In the rows, 128 means zero.
M: several groups of rows, each row roughly a mix of its group's hidden directions:
M (178 x 13):
[[ 92 118 111 142  84 105 164 126 113 118 104 149 125]
 [113 102 123 125 108 121  76 124 151 142 141  83 135]
 [164 132 127 124 115 124 115 169 147  86 159 107 119]
 [107 132 126  88 137  97 126 145 140 111 181 142 116]
 [163 101 147 145 108 162 141 144 136  93 115 136 159]
 [112  83 115 118 127 151  80 143 142  98 137 116 138]
 [101 118 110 117 106  83 179 121 134 132 143 138 114]
 [173 126 144 123 157 164 162 119 146 147 109 114 139]
 [112  92 107 137 156 159  93 141 129 131 162 119 152]
 [ 76 100 113 137 103 136  78 137 131 122 127 125 129]
 [137 146 145 120 167 141  70 103 124 147 121 121 119]
 [142 138 137  97 144 136  93 158 138  79 148 136 111]
 [108 135  95 151  96 134 158 145 102 125  84 121 126]
 [160 134 145 129 102  92 129 111 166 139 132  95  99]
 [ 86  91  87 109 119 122 108 134 118 128 132  98 147]
 [171 139 152  86 162 141 118 132 155 121 139 110 123]
 [139 149  95 133 149 166 145 160  97 123  98 112 136]
 [135 125  86 164 111 104 139 113 115 140 104  91 107]
 [135 139 140 138  68 129 162 156 137 122 102 115 141]
 [176 130 145 112 139 130 162  97 123 130  86 118 138]
 [121 172 113 140 124 100 162 146 101 116 137 156 101]
 [121  96  91 188 118 151 123 129 126 130 114 117 120]
 [152 134 133 131 151  83 120  93 140 145 166 121 102]
 [ 89 109 111 133 136 145 146 105 145 147  89 142  93]
 [154 143 114 180 141 111 135 125  96 110 151 155 117]
 [173 158 168 119 125 103 163 109 135 140 130 134 130]
 [ 67 101 105 152 128 140 131 124 128 157 139 147 132]
 [153 125 132  93 164 108 135  82 119 151 118 107 138]
 [131 119 148  81 161 110 117 108 146 145 168 124 139]
 [ 94 105 110  99 127  94 106 129 139 130 174 113 128]
 [155 125 156 119 142 144  78 135 164 110 152 121 114]
 [107 130 125 103 119  75 137 128 141 118 173 141 104]
 [168 141 149 130 119 159 136 165 131  83 119 140 137]
 [130 150 113 112 120 112 165 156 161 145 148  97  99]
 [141  97 135  83 113 117 168 118 157 127 117 103 143]
 [ 81 124 110 114 124 145  88 167 132 105 142 134 117]
 [141 133 126 164  99 117 164 156 107 109 154 147 153]
 [124 144 118 135 158 163 103 148 115  93 113 159  99]
 [127  96 137 153 107 169 140 155 134 101 128 152 159]
 [140 147 156 132 142 117  99  95 129 181 139 108 143]
 [ 85 128  94 131 107 144 126 181 126 108 134 128 120]
 [111 108 102 136  90 154 138 169 132  96 103 118 131]
 [106 105 152 147 120 154  73 116 147 119 119 152 119]
 [147 159 159 133 145 139 115 105 157 154 107 129  87]
 [137 143 111 156  95 145 164 177 140 120 122 112 119]
 [161 156 163  95 146 158 106 138 125 111 104 127 140]
 [109  98  96  87 135 133 102 147 140 112 134  89 131]
 [ 62 100 119 133 122 143 128 131 140 153 141 150 136]
 [145 127 130 177 141 139 138  96 107 123  98 164 115]
 [ 89 134 144 125  96 135  68 148 140 130 133 122 131]
 [190 141 150 127 148 120 163 109 145 137 131 119 120]
 [150 128 141  68 133 105 109 125 132 119 140  94 149]
 [120 114 115 158 113 143  97 110 117 159  93  91 145]
 [128 121 145 132 126 119 101 126  89 109 155 153 179]
 [124 109 132  94 105 123 142 106 116 135  81 104 164]
 [148 124 117  80 138 113 131 133 137 139 140  72 147]
 [ 69 110  90 145 122 111 131 131 123 146 154 137 117]
 [158 156 121 106 142  83 136 105 124 145 129  92 107]
 [124 137 125  65 134 121 101 144 145 122 129  88 122]
 [126 144 130  85 117 100 191 132 129 132 123 128 131]
 [ 84 130  95 130 139 153 123 171 102 118 145 143 141]
 [152 117 106 161  95 118 166 133 110  96 100 127 126]
 [157 140 176 103 140 161 113 121 128 123 101 138 156]
 [135 127 119 106 123  76 155  96 139 155 133  98 114]
 [130 182 164  91 133 124 126 134 146 142 118 134 101]
 [139 151 140  76 164 134 113 154 126 109 157 132 135]
 [163 134 140  94 158 117  90 106 126 136 136  93 139]
 [167 125 165  92 111 100 146 113 155 121 132 112 137]
 [124 174 173 152 106 129 129 135 124 138 128 169 125]
 [156 142 140  91 163 115  91 108 115 137 137 101 145]
 [185 150 156 135 126 121 102 136 148 106 145 114 111]
 [ 92 148 116 131 123 123  81 161 120 138 167 116 130]
 [151 175 172 126 130 142 108 149 148 122 137 145 107]
 [ 83 116 110 158 110 155 155 153 144 158 133 133 131]
 [149 117 106 117 155  79 135  96 128 130 157 111 105]
 [102 111 102 169 132 163 110 150 113 104 126 156 122]
 [127 152 134 107  99  90 148 125 149 163 129  90 117]
 [185 116 145 162 105 120 125 132 148 113 151 108 138]
 [140 100 110 129 144 109 100  97 158 123 134 105  84]
 [ 71 122 103 158 108 118 119 123 111 164 132 128 133]
 [118  81 102 162 114 146  97 120 142 131 115  98 128]
 [164 153 134  87 141 101 130 107 128 139 109  88 119]
 [151 112 131 112 159 130  96 131 165 123 172 108 112]
 [120 150 109 156 114  94 120 142 143 144 167 110  90]
 [117 101 133  87 112 126 141 151 179 112 150 116 120]
 [167 156 144 129 129 114 176 116 150 150 118 118 103]
 [ 84 120 110 132 103  78 118 118 123 139 161 130 119]
 [ 98 144 126 118 103 169 129 168 120 128  90 122 146]
 [ 81 115 104 124 122 142  74 153 126 114 136 122 123]
 [159 123 137 100 121 106 140 106 134 155 121  78 156]
 [129 146 117 116 155  96 109  84 114 158 113 108 103]
 [110 125 133 140 132 118  90  81  96 157 104 128 145]
 [144  99 142  87 149 144 147 140 163  97 151 141 130]
 [156 106 124 128 153 126 137  77 139 152  97 104 115]
 [169 169 145 130 168 143 141 122 121 163 127 117 134]
 [132 173 131  97 147 135  86 155 132 133 135 100 110]
 [109 103 104 158 126 134  74 107 107 135 110 110 134]
 [ 69 114 106 128 120 137 109 154 152 144 155 124 115]
 [ 90 108 103 143 139 132 135 122 105 169 150 125 166]
 [100 111 117 183 112 123  86 114 122 143 142 134 123]
 [ 93  96  97 124 126 108 150 142 146 121 173 137 114]
 [162 160 170 155 142 134 146 109 128 147 130 161 126]
 [ 96 116  83 149 118 148 139 146  93 131 102 118 147]
 [123 114 100 143 113  75 163 113 131 138 157 119 111]
 [120 103 148  98 134 168 117 126 123 131 105 127 180]
 [ 89 122 131  79 120 118 109 143 106 106 139 142 161]
 [165 135 150 169 103 133 101 153 137 107 157 126 137]
 [156 120 152 106 140 129  70 111 149 125 133  99 129]
 [138 113 133  99 130 131 167 154 175 119 163 123 120]
 [ 80 101 127 148 129 151  99 113 116 124 115 169 132]
 [ 71 142  97 147 111 118 129 157 117 141 150 137 116]
 [118 149  94 172 107 106 151 124 105 146 108 118 104]
 [171 102 141 102 137 123 157 109 168 132 131 100 128]
 [ 84 132 106 149 130 141  78 153 115 118 146 141 116]
 [165 123 151 144 117  92 133  84 155 140 129 119 104]
 [151 119 133  91 139 113 144 149 152  86 166 136 116]
 [142 137 130 126 104  82 156  98 142 157 116  99 109]
 [166 132 131  88 146 144 119 125 118 102  86 103 136]
 [ 72 120 108 139 102 143 140 162 124 112 123 157 122]
 [157 139 111 138 164 156 150 122 135 125  93 126  86]
 [ 70 114 103 129 101 140 157 151 120 141 117 134 146]
 [ 92 141  96 140 126  88 106 107  98 152 129 118 110]
 [156 120 144  96 169 154 147 133 157 104 136 148 112]
 [144 128 151 129 122 150 182 114 125 139  87 147 150]
 [133  93 136 128 100 130 136 156 136  84 159 144 158]
 [136 116 140  97 154 169  88 149 130 104 134 125 154]
 [ 73 124 124 138 141 144 101 129 105 131 138 173 136]
 [106 133 136 125 172 145  99  91 109 150 107 155 122]
 [152 157 147  81 154 119 101 116 139 143 126  97 118]
 [126 127 136 118 160  97 114  81 141 165 152 127 109]
 [ 99 101  82 141 139  92 126  98 117 136 138 124 103]
 [120 112 147 157  76 120 136 120 172 143 121 122 110]
 [157 119 114 124 168 160 106 121 125  96  95 125 104]
 [113 130 120 102 143 141 101 167 116  82 154 150 131]
 [169 159 155 140 114 132 110 150 163 125 139 105 103]
 [149 164 150 153 141 148 116 115 100 122  89 158 121]
 [154 147 150 169  79 120 157 132 131 127 107 132 128]
 [110 157 154  99 127 119  95 152 111 107 158 157 142]
 [173 164 163 161 111 121 151 137 138 130 141 140 121]
 [150 152 147 133 148 157 140 129 121 100  95 170 105]
 [124 109 148 115 165 164  82 130 140 114 149 150 137]
 [112 159 129 155 111 134 145 127  82 142  91 149 147]
 [155 166 156 125 143 142 162 140 131 111 120 168 109]
 [118 149 130 168 109 170 125 163 108 120 103 147 139]
 [133 108 152 131 127 121  94 111  98 110 149 151 176]
 [123  90 100 163 116 154  93 128 135 123 107  98 126]
 [137 122 136  89 139 111 115 143 160  92 168 133 103]
 [109 115  94 140  95 136 137 181 135 102 142 112 126]
 [153 119 101  84 169 142 128 142 133 104 126  97 118]
 [163 108 128 114 161 101 111  83 143 123 136 114 103]
 [135 115 116 139 119  91 158 100 114 166 143 101 157]
 [187 112 151 115 148 151 139 115 145 102 108 127 131]
 [181 161 154 116 151 125 149 136 151 130 150 123 111]
 [ 98 116 147 120 112 106  86 109 104 133 146 142 168]
 [158 164 159 141 142 150 149 115 110 156  98 138 146]
 [168 148 155  82 143 102 135 107 132 139 131 105 138]
 [167 139 151 109 146 127  78 116 145 132 135  94 124]
 [125 139 131 115 157 132  69 126  92 125 145 126 156]
 [143 164 137 142  83 113 110 157 100 109 121 113 147]
 [107 177 136 131 109  90 142 124  91 140 123 153 126]
 [157 149 144 152 121  92 133 104 153 141 141 126  83]
 [109 147 103 128 110 116 121 163 106  79 124 146 102]
 [137  83 125  98 124 140 110 120 166 122 115  86 132]
 [ 79 131  88 141 133 105 131 118 122 165 137 120 101]
 [131 106 155 135 112 129 156  82 130 145  86 145 144]
 [176 129 133  93 144 115 164 116 139 138 126  93 139]
 [ 89  93 101 146 127 147  87 138 136 104 131 139 108]
 [157 120 129 121 167 117 139  73 123 158 112 115 128]
 [174 145 130  87 158 123 150 139 143 127 144  97 125]
 [116 116  80  91 150 123 143 130 128 139 116  84 117]
 [159 138 153  89 153 110 132  87 140 151 115 110 123]
 [173 139 145 120 122  98 153  88 123 136  96 111 126]
 [184 125 142 134 135 158 138 136 130  86 101 133 129]
 [125  96 105 138 137 110 104 123 160 132 174 103 104]
 [179 139 136 105 157 140 156 111 119 117  90 123 128]
 [164 160 135 110 167 148 110 153 142 108 140 123 100]
 [149 103 145 117 141 164 122 106 119 104  80 142 148]
 [178 111 125 120 159 141 155 107 153 118 106 114 104]]
the four rows of each list that fit no group, in list order (the others fit one group, some only roughly):
  Z448: [153 130 121 107 153 112 161  92  91 125  94 132 140]
  Z522: [174 110 165 133 115 118 134  98 152 145 133 107 152]
  Z968: [131 105 141 128 123 106 166  85 155 169 130 122 130]
  Z927: [ 98 141 110  93 134 147  94 150  95 112 100 119 143]
  Z545: [116 114 130 148 111 124  75 117  93 129 129 120 170]
  Z282: [145 130 125 123 173 138 120  82 121 148  89 123 108]
  Z378: [114 136 140 130  83 119 179 148 152 119 119 150 110]
  Z319: [ 88 150 115 108 108 138 125 173 151 122 123 122  94]
  Z131: [147 140 170  97 126  98 153  98 116 135 129 148 157]
  Z820: [ 83 109 128 144 140 152 101 142 132 128 163 166 135]
  Z60: [ 89 127  93 130 139 141 181 140 127 160 123 131 122]
  Z687: [135 176 148 130 147 167 113 149 111 121 101 152 120]
  Z94: [ 99  99  91 169 103 146 140 158 129 111 130 133 123]
  Z721: [ 88 130 119 142  95 124  99 165 143 109 152 138 105]
  Z947: [171 160 133 137 155 168 129 151 115 110 104 129 122]
 => Z522; Z545; Z60; Z721
  Z400: [153 176 164 123 122 109 166 134 126 149 146 140 137]
  Z386: [162 181 150 133 150 149 116 148 105 113 120 145 125]
  Z539: [ 84 126 113 180 107 132 122 117 114 161 113 140 125]
  Z11: [140 139 147 116 150 175 150 138 107 124  97 152 161]
  Z447: [154 117 148 139 126 150 147  99 108 131  79 137 161]
  Z669: [186 151 164 105 132 110 127 118 140 130 136 104 136]
  Z177: [137 144 129  93 162 164  93 156 114 104 122 122 140]
  Z457: [137 133 145 105 153 164  81 156 147 106 146 128 125]
  Z356: [122 110 118 151 127 142  69 118  94 119 113 119 155]
  Z126: [108 124 103 149 109 103  96 152 125 130 178 106 131]
  Z786: [179 143 150 134 153 154 133 125 148 106 110 141  97]
  Z726: [138 152 142 126 128  82 145 115 145 160 173 122 115]
  Z276: [ 83 156 113 137 119 139 159 160 110 129 121 164 117]
 => Z539; Z447; Z356; Z126
  Z902: [166 129 124 105 161 116 119  97 135 152 122  82 123]
  Z822: [ 96 115  90 127  87 112 153 148 106 120 113 110 144]
  Z2: [106 109 118 119 101 100 153 105 104 155 116 111 169]
  Z963: [ 81 153 132 109 139 144 123 166 139 142 162 151 121]
  Z5: [151 142 139 120 166 117  77  91 108 139 127 117 127]
  Z437: [164 156 104 171 150 141 143 148 117 116 130 130  97]
  Z846: [142 123 134  90  95 107 119 157 151 103 147  92 138]
  Z72: [133  91 134 142 152 126 110  76 104 135 125 145 157]
  Z310: [ 96 124  88 129 165 140 138 113  89 152 110 132 136]
  Z667: [124 112 129 113 111 107 200 129 139 133 143 139 142]
  Z719: [100 152 168 124 118 131  92 140 147 127 151 165 114]
  Z519: [ 75 112 122 142 123 142 131 150 149 130 161 164 116]
 => Z822; Z5; Z719; Z519
  Z658: [ 75 135 110 128  98 124 159 156 148 146 131 130 107]
  Z544: [186 139 138 123 122  92 132 112 144 115 131  99 105]
  Z746: [165 165 146 120 125 105 168 116 100 118 104 142 131]
  Z937: [172 132 121 124 120  77 163 109 130 122 138 105 115]
  Z879: [134 135 112  83 147  97 127 141 149 116 164 106  99]
  Z771: [181 148 135 108 138  86 150 105 116 123 129 109 126]
  Z991: [110 124 105 138  89  97 178 139 146 129 132 123 102]
  Z287: [159 126 152 135 152 162  83 113 137 149 120 104 147]
  Z174: [113 124 114 147 102 120 156 143 171 126 132 129  76]
  Z31: [165 148 142 169 104 145 137 148 110  97 106 144 134]
 => Z658; Z746; Z991; Z174
  Z625: [133 160 143 163 149 140 148 108 130 161 112 157  97]
  Z128: [180 138 136 151 166 167 121 136 143 120 130 126 111]
  Z951: [155 128  99 155 120 152 174 160 125 110 108 113 123]
  Z897: [114 126 116 159 105 136 180 123 107 143  90 143 140]
  Z933: [184 150 145 113 146 118 159 107 128 145 116 105 135]
  Z497: [159 142 130 164 173 167 128 114 116 143 110 141 120]
  Z916: [159 150 146  80 165 121 121 134 147 128 158 114 119]
  Z962: [109  97 150 130  96 170 118 150 161 111 114 140 141]
  Z969: [100 116 116 132  94  86  96 135 131 126 170 112 129]
  Z477: [126 132 110 116 158 157  84 159 136  95 136 125 100]
  Z91: [136 163 125 112 166 120 160 101 112 164 106 129 113]
  Z656: [104 147 123 144 142 167 146 158 102 120 120 172 138]
 => Z951; Z497; Z969; Z656
  Z741: [150 124 155 102 133 116 136  89 149 169 117  98 141]
  Z76: [156 141 163 147 115 122 162  94 119 145  95 148 140]
  Z141: [ 98 132 124 101 145 172  91 160 139 111 115 133 114]
  Z665: [103 109 143 109 130 135  94 124 179 152 151 112 113]
  Z289: [173 146 141 103 146  98 153  95 106 134 115 117 141]
  Z996: [ 95 100 121 128 136 136 102  84 116 157  92 124 139]
  Z366: [147 118 137 115 158 119  78  80 123 137 114 110 124]
  Z670: [168 163 126 102 150 121 111 139 138 135 135  82 111]
  Z387: [ 86 150 108 117 164 146  95 131  96 143 119 140 123]
  Z342: [115 122 100 107 113  85 126 135 124 142 160  83 141]
  Z604: [169 119 151 116 128 114  84 117 128 118 151 100 158]
 => Z141; Z996; Z366; Z342
  Z16: [127  83 116 148 105 100 154  90 137 150 127 110 142]
  Z290: [175 145 174 147 125 141 147 134 140 114 139 158 136]
  Z188: [146 119 142 132 117 109 194  99 133 136 114 148 130]
  Z964: [ 83 137 134 153 111 154 100 123 136 162  95 133 115]
  Z474: [103 140 101 117 147 140 161 116 105 165  87 119 130]
  Z565: [141 118 101 112 112  78 151 130 143 119 153  93 110]
  Z585: [ 94 125 130 161  94 165 134 144 123 131  89 148 136]
  Z592: [166 139 144 134 104 102 167 111 119 152 117 104 156]
  Z626: [118 145 121 145  80 105 133 162 155 130 150 106 104]
  Z543: [146 159 163 116 124 111 153 144 157 145 173 134 126]
  Z52: [193 137 153 146 126 143 149 118 134 118  99 121 130]
  Z29: [153 132 164 121 114 119 152 134 182 130 157 133 109]
  Z743: [ 91 131 111 124 144 173  96 165 112 115 123 139 136]
 => Z290; Z474; Z592; Z52
  Z789: [156 130 122 127 148 162 165 157 151  96 121 141 101]
  Z482: [176 147 151 118 132  82 144  95 124 137 139 118 128]
  Z808: [173 137 157  88 157 146 140 124 136 103 110 137 130]
  Z935: [ 98 106 116 128 126 146 126 125  84 111 101 154 167]
  Z12: [117 116 121 125 158 156  83 126  91 102 117 149 148]
  Z99: [106  89 119 155 105 111 146  96 139 168 131 116 143]
  Z243: [163 149 173 142 121 129 164 116 146 127 118 161 116]
  Z836: [122 124  89 111 155 159  99 155 114 124 120  89 136]
  Z167: [199 139 148 141 137 126 145 126 147 116 139 116 118]
  Z201: [117 127 119 139 159 129 115  78 122 171  99 121 109]
 => Z808; Z935; Z12; Z167
  Z700: [166 160 165 103 149 103 132 102 113 144 137 130 145]
  Z861: [115 128 106  98 115 108 114 171 134  97 167 109 124]
  Z15: [142 130 143 152 146 163 104 113  97 111  92 159 140]
  Z826: [180 145 130 130 132 103 113 135 145 123 161  89 112]
  Z664: [105  86 103 145 111 111 148 102 141 164 132 103 136]
  Z769: [117 113 103 115 128  87 119 133 151 119 176 110  98]
  Z635: [ 95 137 108 138  93 133 163 176 133 112 130 142 114]
  Z363: [ 81 129 112  97 143 145 111 162 109 109 145 150 142]
  Z113: [151 147 133  98 109  76 154 107 110 129 114 107 135]
  Z887: [139 114 113 128 141 146 150 161 138  75 145 156 108]
 => Z861; Z826; Z363; Z113
  Z80: [142  87 110 147 136 121 167  93 131 157 127 108 147]
  Z796: [153 125 114  94 136  83 136 128 136  93 157 116 102]
  Z159: [149 132 132  84 161  98 115 117 128  94 153 139 107]
  Z573: [ 90 121 106 172  92 145 144 159 120 135 128 137 140]
  Z129: [148 142 174 126 116 135 152 138 175 124 141 153 107]
  Z654: [ 91 130 123 169  92 115 107 147 140 129 156 143 106]
  Z481: [164 134 143  98 146 145 169 138 147  96 112 145 112]
  Z308: [ 87 100 111 164 103 123 144 117 138 123 119 160 100]
  Z304: [ 96 135 124 126 119  93 102 105 114 175 145 106 143]
  Z6: [ 95 116 149 160  73 138 127 136 136 144 122 141 154]
 => Z80; Z654; Z308; Z6
  Z354: [120 113 107 174 130 147  96 102 117 144  91 115 115]
  Z337: [158 114 150 126 169 173 136 109 143 122 104 151 124]
  Z195: [160 121 146 142  99 129 126 138 182 119 133 104  99]
  Z857: [151 144 117 134 177 139 140  98 101 129  94 145 108]
  Z376: [124  86  76 135 119 122 118 141 121 100 131  93 130]
  Z98: [ 81 133 123 112 114 113  75 129  99 131 130 124 147]
  Z465: [172 130 127 130 110  97 134 101 123 139 106  79 133]
  Z835: [ 94  93 116 167  99 138 121 111 116 149 107 128 153]
  Z133: [102 117 109 165  99  97 110 107 127 163 136 105 122]
  Z152: [167 134 140  87 150 119 161  99 126 128  96 118 129]
  Z26: [ 81  74 105 108 122 134 128 111 136 122 106 132 130]
  Z918: [107 120 149  96 124 108 126  99 137 177 139 111 159]
  Z566: [ 96  89  91 173 129 134 101 117 117 123 132 136 120]
  Z630: [ 82 134 141 149  97 138 104 157 145 124 149 159 116]
  Z249: [ 67 127 106 125 132 100 108 121 112 146 155 144 119]
 => Z354; Z857; Z376; Z152
  Z106: [171 110 141 103 115 108 154 133 165 109 151 104 129]
  Z685: [124 156 122 117 119  94 169 150 147 144 168 121 107]
  Z853: [143 159 144 141 118 151 105 175 134  91 138 145 111]
  Z862: [164 130 145 138 134 109 155  78 105 138  98 138 140]
  Z93: [151 151 134  95 149 128  82 146 141 106 142 104 105]
  Z944: [166 123 141  99 140 102 150  82 117 133 102 115 141]
  Z254: [140 104 120 141 141 130  78  93  96 120 108 116 150]
  Z164: [ 98 135 101 155 134 134 176 125 103 148 108 155 120]
  Z824: [110 100 103 122 105  77 154  94 115 132 120 119 129]
  Z104: [159 140 110 108 134 103 165 128 152 135 128  90  95]
 => Z685; Z853; Z254; Z824
  Z898: [130 162 111 157 117 129 172 134  98 137  90 136 117]
  Z686: [ 93 124 118  98 128 152 120 171 145  93 134 147 110]
  Z435: [139 118 148 130  95  97 180 108 142 152 136 126 149]
  Z601: [166 147 136  85 147 120 178 131 127 128 124 115 139]
  Z678: [181 164 163 155 118 142 115 135 120 130 117 118 143]
  Z197: [143 140 142 102 157  87 117  80 103 139 135 135 133]
  Z787: [ 88 106 153 105 124 170 114 141 146 132 123 151 156]
  Z494: [186 129 150 107 136 141 157 124 133 102  99 124 136]
  Z981: [145 122 110 106 132 110 165 155 158 102 162 119 101]
  Z583: [130 105 138 132 136 178 152 127 118 136  98 139 174]
  Z109: [140 101 130 187 115 114 137 104 150 141 153 138 113]
  Z890: [111 120 105 169  96 154 158 170 137 123 129 129 129]
  Z252: [ 92 128  84 155 116 147 139 157 123 116 107 134  96]
 => Z678; Z197; Z494; Z252
